Turns in one plane each, and the order they were made in; the first pair answered:
J_99 (before |-> after):
[-10  -8 -18 -11  -2  -1  -6   0  13] |-> [ -6 -13 -14  -7  -2   5   1  -5  20]
[ 11  -8 -12   8   3  -6  -3  -7   8] |-> [ -4  -5 -16  -3   5 -15  -5   3   0]
[  1 -22  -1  11  -2 -25 -20   8 -22] |-> [-16 -34  13   5   3 -15  -2   1 -18]
J_776 (before |-> after):
[ -7  16 -18  17 -13  10 -16  16  -1] |-> [-22 -10  -3   6   3 -13 -13  16 -22]
[  6 -32  25   1  -4  -2  12 -24   9] |-> [ 18 -13  24   6 -10  12  12 -29  17]
[-17 -20 -22   0  -3   7   0  -4  33] |-> [-16 -27   9 -21  18 -11  12 -13   0]
[ 25  12  15 -14  16  -5  13 -17  -9] |-> [ 19  15 -19  10  -7   8   0  -4  28]
J_131 (before |-> after):
[-20  16  11 -22   3  10  10  10  -7] |-> [-29   0  -8 -21   7  -1   6  11   3]
[ 30   4  20  14  -6  10   1 -10  -1] |-> [ 21  19  10 -11   7  12  12 -17   4]
[ 13 -18  -3  -2   2  -4   0 -10   7] |-> [ 17 -16   5   0  -3   1  -1 -10   2]
J_220 (before |-> after):
[ 17   2 -33   5  11 -25 -14   8   7] |-> [ 18   3 -30  20  -4 -15 -19  15  10]
[-19  14 -31  18 -13  -9 -20  20   3] |-> [ -5  42 -26   6  -9   2 -16  13   2]
[ 33  -5  -5  20  -4  -8 -12  -1  -3] |-> [38  4 -4  9  5 -8 -8 -5 -6]
[  8 -20  -7   6   0  -8   6   3  25] |-> [16 -2 -1 12 -8  7  6  2 26]
Now pairs of rows:
(two turns a pair)
[-16   4  18 -15   1   0  10   0 -19] |-> [-25 -19  -5  -9   1 -14   3   5  -9] => J_131 J_131
[  6   1  11 -20  15 -12   0  -9 -15] |-> [ 12  14 -20  -7   4   3  -7  -5  17] => J_776 J_131
[ -9 -11   7  14 -21   4  -8   7  -3] |-> [  5 -10  17  11 -15   2  -5   1 -14] => J_776 J_99
[ 12   4   1 -22  29  -7   6 -13 -21] |-> [  1 -41   0  16   9  -8  -1  -4  -6] => J_220 J_99
[-19 -24  -6  -4   7 -18  -4   3   0] |-> [-15   1   2  18 -20   4 -14  15   0] => J_220 J_99
[12 17  1 -5  9 -5 22 -3 -8] |-> [ -2 -10  -1  26 -11  -6  11  12   0] => J_220 J_220
[  3  17   4 -11   2  -1  -9   8 -11] |-> [-16 -10  11 -12   7  -1   4   1  -3] => J_99 J_220
[  8 -10   2   4  -7   8  -8  -3   2] |-> [  4   0   1  -5  -3  -2 -14   2 -11] => J_99 J_776
[ -7  11 -24  -9  -8   4  -7  15  11] |-> [-22  -7   1 -23   4   2  11   5   0] => J_99 J_776
[-11  -1 -10  13 -10 -11 -10  10   3] |-> [-12  17   6   8 -14  11   5   2   6] => J_99 J_220
[  3   3  18  17  -8 -12  -8   4 -23] |-> [  2  15  25   2   1   5  13 -10 -15] => J_131 J_99
[-12 -36 -24 -15  23 -18  11 -13  22] |-> [ 20  29   1   6 -13  36  11 -13  26] => J_220 J_220
[  3 -20  25  10  -1   7   7  -9  -3] |-> [ 21  -8   3  21  -8  -5 -18   4  -7] => J_99 J_776
[ 3  3  2 -7  1 -3  4  1 -8] |-> [ 5  9 -4 -6  1  1  4  1 -1] => J_131 J_776
[  1  -8 -19   7   7  -9  -9  -3   7] |-> [  9 -11   4  16   3 -10 -10  -1  -9] => J_131 J_776
[ -2  -4   3 -18  18 -17 -15  -7 -19] |-> [  2  -9 -13 -15  19 -18 -17 -10  -3] => J_776 J_220
[-4 -1 13  1 -7  5 11 -9 -9] |-> [  3  -3  -4  15 -15   0  -3  -3  -1] => J_99 J_776
[  6 -14  -1 -10  14 -19  13 -21   6] |-> [  8  -5 -11 -11  13 -29   0 -13  -2] => J_99 J_99
[-12   9   4  -6 -10   8  -1   3  -3] |-> [-17  -2   0 -10  -3  -2  -1   1  -3] => J_220 J_220
[ 16  18  18  10 -15   0 -16  14 -22] |-> [  0   1  40   5  -9  17   9   2 -10] => J_99 J_99
[  0   0  13  13  -6  -6 -18  18 -16] |-> [-10  22   3 -20  11  -1  -2   7 -10] => J_131 J_131
[  5   5  12  17 -14   0 -10  11 -10] |-> [-10  21  -5 -17   5   0   4   1   0] => J_131 J_131
[  3  -4 -43  -2  -4 -38 -26  14 -20] |-> [-42 -21  15 -12  -5 -18   6  11 -37] => J_131 J_99
[-19  -1   0 -29  20   4  31 -10  12] |-> [ 21 -19 -17  -4  18  -4  18 -18  27] => J_99 J_220
[ -6  20 -23 -14   5   1  -3   3   8] |-> [  5   0 -12  19 -13  -3 -19  14   0] => J_131 J_131
[-27  14  -2  12 -28  24  -6  14  -5] |-> [-11 -18  22  22 -22  30   8  -3  -2] => J_776 J_99
[-17   0  11 -22  15  -4   9  -6 -20] |-> [-17 -28   1   1   6 -18  -5   3 -14] => J_131 J_131
[-18  10 -13 -10  -1 -15 -13  20 -17] |-> [-27 -22  11  -4   2   6  18   0   6] => J_99 J_131
[ 10   2 -11  -8  10 -12  -8  -1   1] |-> [-11  -8   1 -11  10 -13  -4   4  -6] => J_131 J_99
[ 27   4   3   2   2  -5   5   0 -13] |-> [ 17   3 -14 -10  12  -8   8  -1  -5] => J_131 J_131
[ 34 -28  -2  19   6  -7   6 -17   7] |-> [ 26  -1  -1  12  -2 -24 -17   7 -29] => J_99 J_131
[ -9   3 -15   0   4 -25 -36  21 -26] |-> [ 22 -28  17  29   0  19  -1 -17  15] => J_99 J_99
